In the rows, 128 means zero.
Each row of R is roughly a mix of the hidden directions of one of several groups.
R, 163 rows:
[[136  78 110 187 138 137 161  88 146 105 114 173  86 129  90 152]
 [156 123 117 120 135 143 175 109  62 107 163  99 142 173 108  76]
 [153 129 138 145  83  96  88 135 102  62 113 167 101 133 147  79]
 [111 117 129 114 137 115  90 127 185 169 107 143 126  92 125 210]
 [156 179 132 103 138 161 103 167 115 152 141 121 184  94 184 145]
 [171 136  80 171  87 124 157 122 113 112 127 195 118 112 173 133]
 [151 137 118 133 136 143 174 107  56 102 152 105 138 180 119  77]
 [152 122 175 102 122  85 146 106  94 139 175 134 129 172 116  62]
 [144 146 135  46 170 137 166 118 142 109 105 139 105 118 186 140]
 [112 116 126 217 107 139  80 146 117 163 170 124 140 127 104 102]
 [148 158 185 127  87 118 139 122  92 109 127 161 118 163 138  54]
 [169 118 148 150 134 124 153  96 155  70  77 139 163  73 150 124]
 [128 126 118 225 100 152  82 121 114 143 158 147 120 122  96 116]
 [112 139  59 138 124 163 138 135 147 121  67 109 144 118 146 193]
 [116 100 127 155  90  84 119 191 126 205 122 131 130 147 151 118]
 [137  73 151  81 169 112  92 116 147 156 172 134 118 120  88 173]
 [ 97 130 129 140 134 144 107 183 109 193 116 139 129 190 178 132]
 [160 138 159 140 135 140 134  74 140  48 123 131 146  70 110 137]
 [123  78 142 156 131  92 144  79 149 127  92 152  88 140  61 131]
 [157 145 138  65 161 100 164 140 135 141  82 138 110 164 182 153]
 [156 148 135  84 149 147 153  72 133  51 100 127 116 115 113 159]
 [176 120 177 139 155 109 147 139 198 164  97 146 141 109  91 143]
 [177 151  86 103  90 147  73 160 130 134 137  89 151  80 149 120]
 [171 103 119 195 100  85 156  97 152 126 133 175  92 121 109 134]
 [ 99 101 191 143 129 115 172 102 175 124  91 155 100 155  88 135]
 [184 113 117 193 124  81 143 140 129 100 149 158  73 125 138 109]
 [151 119 151 139 134  72 133 177 118 160  99 134 130 154 205 153]
 [ 95 139 125 158 113 110  86 138 191 150  97 150 129  79 159 176]
 [141 113 196  94 123  91  92 118 121 136 185 138 116 156 106  81]
 [ 96 137 123  71 156 178  94 128 107 170 128  86 179 130 130 154]
 [132  94 134 167 167  72 138 144 133 113 153 122  64 161  95  94]
 [148 102 167 123 133  97 130 138 104 125 202 157 112 121 110  59]
 [ 52 110 134  78 109 135 122 154 117 128 172  90 159 106  97 109]
 [176 110  91 157  85 135 133 105 100 177 119 184 102 115 159 152]
 [158 121 126 148 148  47  96 133  92 130 123 145  79 122 103  83]
 [ 87 136 130  69 157 183  94 121 108 153 112  90 176 121 117 152]
 [140  82  95  88 173 129 131 104 124 128 176  95 144 138  73 169]
 [158 141 117 101 124 148 149  64 141  66 123 138  93  81  91 136]
 [126  82  88 188 123 148 161  90 125  89 132 166  82 137 113 147]
 [ 78 149 146  75 173 188 119 152 121 136 127  95 174 134 139 143]
 [147 109 145  69 168 162 177 134  95 126 156  90 124 171 104 104]
 [ 75 138 153 107 153 153 106 179 110 174 140 115 134 174 181 132]
 [148 103 176  85 175 106 165 129 101 148 178 113 110 157 124  86]
 [159 142 133 115 131 113 154  64 150  60 126 129 125  80  82 131]
 [154 112 134 184 124  80 172 124 127  96 127 180  72 142 134 105]
 [142 157 117 206 132 155  98 114 132 171 148 174  90 161 128 122]
 [ 96  97  90  93  62  99 142 159 108 156  97 113 100 140  86 133]
 [110 116 179  84 150  81 108 127 171 157 195 138 126 138 107 121]
 [ 95 110 142 168 127  64 125 175 131 164 127 104 188 144 137 101]
 [ 82 104  84  86  71 101 145 158 108 156 100 123 114 152  87 131]
 [100 137 155 139 115 123 102 139 193 154  84 152 129  82 171 173]
 [121 175 154 169  95 122 141 135 105  96 120 140 120 150 157  45]
 [ 92 133 143 128 133 106 148 145 122  59 172  77 105 162 137  81]
 [200  97 111 173  97  79 144 125 157 145 119 143  92 103 152 135]
 [166 129 142 141  77 112  92 119  75  70 120 169 113 142 137  87]
 [ 88 161 155  62 131 170 108 121 119 122 103  91 188 111 132 135]
 [140 138 146 147 130 126 160 118  75  98 156 119 123 171 131  42]
 [159 140 153 160  82 114  95 117  78  75 113 158 111 138 141  75]
 [107 108 121 110 112 119 127 197 115 198 103 136 139 169 174 127]
 [137 101 179 109 192 106 135 163 113 133 161 107  78 126 150  88]
 [163 126  90 136  99 134 111  80 135 130  82 165 154  67  90 150]
 [134  96 129 168 114  61 118  85 115 125 104 166  76 138  86 120]
 [ 84 147 163  69 154 176 101 117 118 133 101  92 175 111 112 143]
 [130 123 108 217  92 153  85 113 107 128 154 143 112 123  82 126]
 [128 112 157 108 152  90 141 181 132 153 101 113 181 155 195 133]
 [192 159 113 113  87 142  97 168 137 147 148 101 148  83 172 119]
 [138 162 144  58 174 117 160 136 137 145 104 152 109 150 190 138]
 [154 108 169  88 117  86 150 101  99 146 169 134 137 177 121  71]
 [135 105  87  89 156 152 185 114 119 145 168  99 155 149  69 136]
 [192 119 116 180  94  80 144 130 135  99 143 148  79 109 135  97]
 [100 155 153  59 141 160 104 135 138 145  90  98 191 112 117 138]
 [113  88 176 147 165  89 171 113 146 124 105 146  84 169  88 117]
 [191 164 125 116  87 148 102 164 133 144 146 106 151  83 182 127]
 [135 146 183 166 138 108 111 155  95 112 123 158  76 120 172  77]
 [138  82  66  95 158 132 126 112 129 128 156  99 151 126  90 192]
 [120 177 101 161  67 147 158  97 122 112  81 135 177 145 151 124]
 [116 168 165 177 105 115  76 134 129 124  78 139 108 116 190 131]
 [168 144  80 164  83 127 161 118 107 101 134 184 126 108 179 127]
 [129 143 141 170 116 137  44 125 129 110  88 138 107  90 136 180]
 [ 96 139 153 162 119 105  64 168 163 131 116 156  92 100 178 121]
 [128 136 117 173 111 149  62 138 135  97  76 137 109  82 145 172]
 [128 169 135 161 111 134 165 122  81  98 125 123 129 173 149  51]
 [107 107  62 126 160 139 128 123 164 145 142  91 152 104  98 194]
 [156 145  85 149  82 133 115 147  82 122 152 154 110 129 207 131]
 [151 116 102 212  86 132 101 103 105  99 129 143 117 137  83 155]
 [129 106 141 165 107  83 107 193 104 192 105 107 150 148 131 110]
 [ 80 148 157  99 157 146 140 171 122 137 171  88 146 180 172 126]
 [157 131 100 111 117  80 160  76 136  74 129 128 117  98  66 131]
 [191 162 135 120 107 160 126 173 150 151 139 123 161  93 188 142]
 [216 120 129 168  95  96 154 138 157 147 126 161 106 107 149 126]
 [174 105 111 196  95  86 150 102 147 118 132 175  89 121 117 133]
 [121 102 119 178 106  91 110 190 109 192 107 122 147 156 143 109]
 [ 94 126 113 141 189 122 120 142 171 176 141  90 122  91 125 185]
 [130 169 134 166  93 140 161 133  90  91 115 127 133 150 159  51]
 [110 155  82 177 109 134 135 129 152 134  66 134 143  90 166 176]
 [107  78 120 171 111 123 164  80 123  94 119 156  66 153 101 129]
 [ 99 143 104 176 124 136 112 135 174 138  85 139 136  71 159 183]
 [152 168 104  97 110 130  88 137 153 135 124  98 210  87 126 145]
 [ 57 111 142  79 123 123 128 177 120 154 132  89 180 143 121 109]
 [147 148 107 100 116 111  71 119 156 146 116  92 192  87  86 142]
 [108  99 117 109 163  85 115 137 191 167 143 126 128  87 133 187]
 [111 167 131  68 144 159 107 175 122 143 142  81 180 129 163 120]
 [129  78 122 182 127 114 153  80 142 122 112 170  78 136  79 142]
 [ 89 123 158  71 160 101 160 147 145 109 106  93 191 125 156 116]
 [ 83 109 150 150 116 125  98 190 119 186 155 110 171 159 148 118]
 [120 124 175 137 163 108 100 189 142 143 143 137  73  82 167 113]
 [ 95 108 107 118 182 130 134 142 185 171 135  98 132  95 128 188]
 [146 134 189 114 131 115 166 107  89 128 157 140 125 175 127  57]
 [115 157 110 176  89 150  66 100 144 104  97 148 141 106 100 174]
 [148 147 107 191 120 180 104  86 141 135 160 172  80 118 115 122]
 [180 118 144 159 136 134 146  90 155  71  86 139 160  73 140 120]
 [112 133 105 133 139 165 122  74 138 167 125 109 161 149  69 189]
 [136 177 125  94 133 163  97 182 123 130 151  96 177 110 182 132]
 [101 117  88 163 172 126  87 145 161 149 127 108 106  81 113 187]
 [111 129 100 137 124 141  93 137 176 137  82 128 133  81 140 209]
 [ 85 133 113  78 121 132 121 179  98 193 125 123 119 186 123 126]
 [140 126 123 234 106 139  83 124 116 147 149 141 120 131 104 118]
 [121 112 125 107 108 148 132  89 128  58 145 103 155  79  65 128]
 [175 113 129 139 118  92 155  87 153  69 125 133 145  58 110 122]
 [116 118 108 148 129 129  74 164 159 124  84 149  97  79 160 183]
 [ 95 147 108 175 127 151  92 146 177 125  88 129 122  72 140 177]
 [116 132 116 108 165  83  49 148  83 166 138 105 117 135 105 109]
 [106 134 139  57 137 164 147  95 145  78 144 118 166  92  89 118]
 [117 177 185 167 106 118 135 142 119 128 109 144 107 136 170  58]
 [151 142 131 136 140 131 142  61 141  48 130 127 125  79  92 131]
 [119 122 130  94 166 184 195 112 131 164 134  86 161 150 109 147]
 [140 134 148  95 121 106 197  94 114 145 166 128 161 173 105  80]
 [164 128 157 117  70 132 134 120  81  90 119 151 135 158 146  59]
 [152 146 119 103 157 167 137  61 141  58 150 123 114 100  96 134]
 [134 175 150  82 157 128  89 172 131 158 140  88 188 111 146 127]
 [ 66 102 146 136  96 138  97 186 117 175 161 109 170 136 128 114]
 [175 134  96 156  53 133 134  95 128 105 110 167 121  77 142 129]
 [162 146 125  76 144 128 169  84 139  73  76 143 108 134 136 164]
 [155  91  90  96  78  61 167 135 137 133  99 121 108 102  99 127]
 [171 105 111 193 132  78 146 139 128 110 159 154  69 140 131 109]
 [ 95  95 171 148 148 114 186  98 151 120  93 169 100 166  96 136]
 [102 105 135 163  97  95 112 194 118 201 119 128 147 145 146 108]
 [111 123 103 176 112  72  67 151 152 115 126 169  94  95 150 122]
 [169 140 132 151 134 146 137  58 155  63 135 141 124  82  96 130]
 [149 127 103 182 102 161 109  77 116  80 129 135 101 103  69 134]
 [108 138 133 103 164 179 171 121 144 188 111  76 149 145 119 166]
 [102 112 169 104 167 111  88 121 159 143 116  76 138 131  56 131]
 [127 157 137  90 168 172 138  70 137  58 143 120 127  98 107 128]
 [134 109  92 175  83 102 106 169  87 179 108 138  93 160 120 135]
 [128 138 142  45 169 157 153  96 148  75 144 105 142 107 134 135]
 [131 104 180 111 162 107 129 180 128 134 147 112  86 114 180  75]
 [ 79 112 116 143  72 187  93 143 115 162 151 134 122 116  78 109]
 [181 127 104 149 117 153 133 107 106 149  89 198 134  87 154 163]
 [139  74 119 105 142 109 168 126 145 116 193 124 140 115  84  70]
 [ 95 150 134  68 127 178 103 108 120 143  97 104 194 108 123 155]
 [ 70 154 151  93 136 149 142 157 117 120 164  87 154 177 176 126]
 [159 154 109 184  91 130 125 121  70  80  89 159 111 121 131 100]
 [146  89 171  74 150 119 136 120 113 125 188 126 120 166  95  81]
 [179 107  97 192 104  93 145 133 133 136 143 181  79 134 145 129]
 [133  88 136 160 120  77 130  85 133 140 103 157  73 129  65 113]
 [123 141 141  42 163 106 171 139 142 126  95 126 127 144 182 142]
 [ 93 140 148  48 160 145 146 115 134  85 147 106 180 111 112 121]
 [175 157 157 167 191 146 119  90 151  99 161 143 141 105 166 120]
 [107 110 153 112 132  99 134 191 128 170 109 127 161 152 203 136]
 [137 125 141 109 158 111 171  88 101 140 187 103 146 174  81  94]
 [ 67 107 174 118 146  91 115 118 142 121 127  94  97 171  73 108]
 [187 167 136 111 102 159 121 166 153 162 135 121 165  80 172 132]
 [136 175 156  71 132 110  91 169 125 170 126  97 180 120 154 117]]

Here is one row of each group, with its name. Which group are the others in?
[ 95  98 125 141 106  97 116 200 112 194 123 118 159 144 152 105] -> (100)
[ 89  89 153 135 168  84 123 113 124 143 103 142  79 167  69 115] -> (68)
[109 138 102 174 147 130  53 142 143 126 116 115 103  85 119 187] -> (17)

[167 124  91 159  83  56  93 117 110 133 123 158  91 114 117 103] -> (68)
[ 64 138 132 101 183 182 164 140 128 109 133 120 171 159 137 146] -> (68)
[ 83 107  85  87  73 112 141 148 103 144 100 112 104 151  72 133] -> (100)
[174 123  97 146  99 129 106  86 132 143  84 174 143  70  98 154] -> (68)
[ 71 159 134  83 128 131 131 161 124  94 158  72 156 163 152  97] -> (68)
[123 162 181 131 167  90 137  96 127  63 122 115 162  81 120 119] -> (100)
[136 161 179  79 148  97  93 146 136 186 116  99 175 116 118 124] -> (68)
[136 114 212  99 186 116 100 137 131 157 136 112  81 126 127 138] -> (17)
[133  90  58 100 156 148 136 109 132 120 128  91 149 136  89 189] -> (17)
[ 68 116 115 118  88 191 108 123 123 128 151 117 138 105  64 103] -> (100)
[124 153  80 153  68 150 125  93 144 104  79 139 175 121 121 166] -> (17)
